Each path below is one point turned by a fixed rotation once a step. After each direction that follows a path, write how fast that rotation turns it, in deg/step (0 if it stays still).
Each turn is a multiple of 5 degrees from 10 to 175, or 0.
Each row of a path follows its step; steps can be skipped.
Path 1:
step 0: [ -3  -9  10  -3   0 -13  -8   8   3  13   6 -15  -1  -5   9   1   4  -5
  16  15   4   4   4  -1   1   1  -5  -9   7   0  10  -3  -7  -8  -1  -1
  14 -10  -7   5 -11   5 -13  -1  -1  -9  -4  -6  -6   4 -16  -3  -7  -7]
step 6: [ -4 -13  -1  -9   2   0   8   5   6   0 -13  10  -5   2  -6   0  15  -3
   3  20  14  16  -5  -8  -8   8  -1  11  -4   3   2  -7  -9  -2  11  -4
   1  -9  -6  -2   2   9  -3  -6  -6  -2   2  17  -1   3  -4  -7  -6  -1]
step 9: [  0   1   8  -5   7  -2  -8   1   3  -1 -14   4   4   1 -12  -5  -2  -5
   7   7   9   2   4   4   4   2   0   0 -13   0   4 -10 -13   6   9   6
 -15 -21  -6   3  -4   0  -4  -9   6   0 -14 -19   3  10  -5   9   2 -11]
step 10: [ -3 -16  -1  -1  -1  -7   6 -13   1  11   6  10   0  -9   7 -10  -3  -3
  -2   0  10   3  -6  -3  15  -7  -6  -3  10  20  11   4  -1 -10  -5   4
  -6 -11  -2   0  -5  22   2   5   0  -9  -5   1   5   3  -8   2   4   8]
step 23: [-13  -3   5   0   5  -7  -5   7  -4  10   6  -3   1  -4  11   1   7   7
  -5   3 -10   0 -15 -12  23   3  -1  -6   1  -4   9  -9  -8 -14   1  -2
  -8 -12 -14   0  -4   2  -8  -2  -6 -14  -6  -2   8   8 -10  -2   3   6]
step 25: [ -5 -22  -6  -4  -5  12 -10   2  -2   3 -16  -7   5   0  -7  10   2   7
  -7   7   7 -15   2   0  -2 -10  -7   7  -3   5   1  -5 -14  13   4   4
  -1  -5  -6  -5  12   2  -2   1   8  -3 -16 -14  -2  -3  -7  -1   1   4]
step 26: [-17  -8  13   1   0 -12   2   9  -4  14   2  -2  -1   1   1  -4  16 -10
   1  10   8  -7   0   6   5  -4   4   7   4  21   3   1  13  -6   9  -2
 -10 -10  -3   0  -6   3  -3   5   6   3  -4  11  -3  -5  -6  12  -9   6]
step 30: [ -2 -14   9  -3   5   9  -4  -4  11  12   5  12   2   0   8  -4   6   6
  -3  -6   7 -14   2   8   2 -12   3 -11 -11  -9  15   6  15  -5  -1   9
  -4  -1  11  -4   0   1  -8  -9  -7  -4 -10  -4   8   7  -8   2  -8   5]
[ 4  1  1  2  3 -3 -1  2  0  1  1 -3  1 -1  1  1 -3 -1 -4  2 -2 -3 -2 -2
  2 -1  0  5 -3 -3  0  2  0 -2  2  2 -3  0  0 -1  3 -1  0 -3  1  2  0 -3
 -3  3  1  1  2 -2]
175
[ 0 -1  0 -2 -3  2  4  4  0 -1 -3  0 -2  1 -1  2 -1 -1 -3  1 -1 -1  0 -1
  1  4 -1  2  3  2  1 -4  1  3  1  2  1 -2  0  1 -2 -1  3 -3 -1  3  0 -4
  0 -1  1  0 -3 -3]
110
[-2  3  0 -1  1 -4  0 -1 -2  0  1  3 -1 -1 -1  4  0  1  2  2  1  2 -4  0
  1  0 -3  1  3 -2  3  0  0  2  1  5  0  0  2 -1  2  1  2  1 -1  2  2  1
  4  1  1 -1  2  4]
85
[ 3 -1  0 -1 -1 -1 -4 -4 -1  2  1  1 -2 -1  4  0  2 -1  1  0  5 -3  0 -2
 -3  2  1  1  3  2  2 -1 -1  0  3  2  1  0  1  0  1  0  2  2  1  0  0  3
 -5 -1 -2  1 -2 -3]
70
[ 3  0 -1  0 -5 -1  0 -1  3  4  1 -1 -1 -1 -4 -1  2  2  1  2  0  1 -1  4
 -3  0 -1  1  0  2  0  0 -3 -2 -1  0  1 -1 -2  3  3 -1 -1  1 -1  2 -2  0
  2  2  2 -1  3 -3]
115
[ 3  2  0 -2  0 -1  3  3 -2  1  2 -3 -1  2  1 -3  6 -3  0  1 -2  3  0 -1
  1 -1  3  1  1  1 -2  1 -2  2 -3  2  1 -4  2 -4  0 -1 -1  2  0  0  3  2
 -2  1  1  3  0  2]
140
